(in the rows, 100 means zero)
Where one turn sends some rows of the set: a few examples, then the rows asked:
gafip: [ 79, 120,  93, 102,  81, 110, 106,  94,  92,  91, 105, 118]
tuter: [102,  95,  91, 100, 115, 134,  76, 131, 120, 114, 118,  89]
Lel: [122, 122,  95,  89,  79, 112, 108,  90, 113, 109, 102, 120]
Dinuv: [102, 111,  99,  80, 115, 124,  78, 100, 124, 110, 140,  90]
fuvik: [128, 105,  90,  81,  80, 114, 103,  98, 122, 133, 100,  89]
peb: [120,  99, 106,  79,  91, 126,  88, 120, 121, 119, 101,  69]
mota: [106,  98,  86, 100,  84, 113, 115, 111, 101, 124,  76,  99]
sive: [115,  94,  92,  92,  66, 117,  94, 120, 114, 120,  90,  86]
Zefoz: [ 75, 121, 101,  92, 121, 124,  93,  93, 104, 101, 129,  82]
vif: [ 67, 103, 102,  88, 107, 112,  99, 103,  87,  90, 110, 114]
Madet: [ 68,  96,  90,  96, 125, 121,  91, 106, 100, 116, 120,  81]
Difi: [ 77, 127, 104,  90, 101, 113, 112,  83,  92,  93, 109, 103]
sefe: [125, 113,  96,  92,  77, 121, 109, 110, 115, 117,  84,  91]
vuf: [110, 112,  83, 106,  85, 118, 102, 102, 112, 100,  94, 131]
lemar: [ 66, 102,  80,  99, 116, 114,  95,  83, 103, 116, 116,  92]
fuso: [107, 126, 101,  94,  82, 115, 118,  95, 100,  97,  89, 113]
peda: [106,  90,  96,  90,  89, 128,  72, 129, 121, 111, 115,  76]
Libi: [111,  82, 102,  83,  87, 120,  88, 133, 111, 113,  91,  93]
dadap: [ 80, 120,  93,  84, 114, 112, 100,  75, 107, 114, 132,  94]
kodig: [ 60, 113,  95,  97, 104, 113,  93,  94,  94,  97, 126,  94]
tulan: [116,  94, 105,  64,  93, 117,  81, 107, 124, 118, 119,  81]
Git: [ 94, 118,  88, 110,  95, 117, 112, 105,  97, 100,  97, 129]
dabo: [ 77, 103,  91,  99, 110, 126,  75, 111, 111, 109, 133,  77]
veku: [106, 114,  84, 106,  67, 112, 111, 104, 103, 110,  87, 110]
des: [ 76,  98, 100,  81,  90, 103,  99,  89,  92,  90, 101, 119]
vor: [ 99, 105, 107,  83, 115, 133,  77, 114, 119, 105, 126,  71]
zomo: [110,  90,  77,  99,  85, 116, 102, 104, 116, 134,  85,  89]
nute: [103,  74, 100,  72,  90, 117,  74, 118, 117, 108, 101,  87]
boka: [ 95,  99,  88,  98, 118, 131,  69, 112, 124, 104, 129, 100]
zis: [ 90, 118, 104,  74,  89, 102, 108,  77, 100, 100, 113, 115]

vor turns into Zefoz
fuvik turns into tulan
And these:
Madet turns into vif
kodig turns into gafip
des turns into vuf

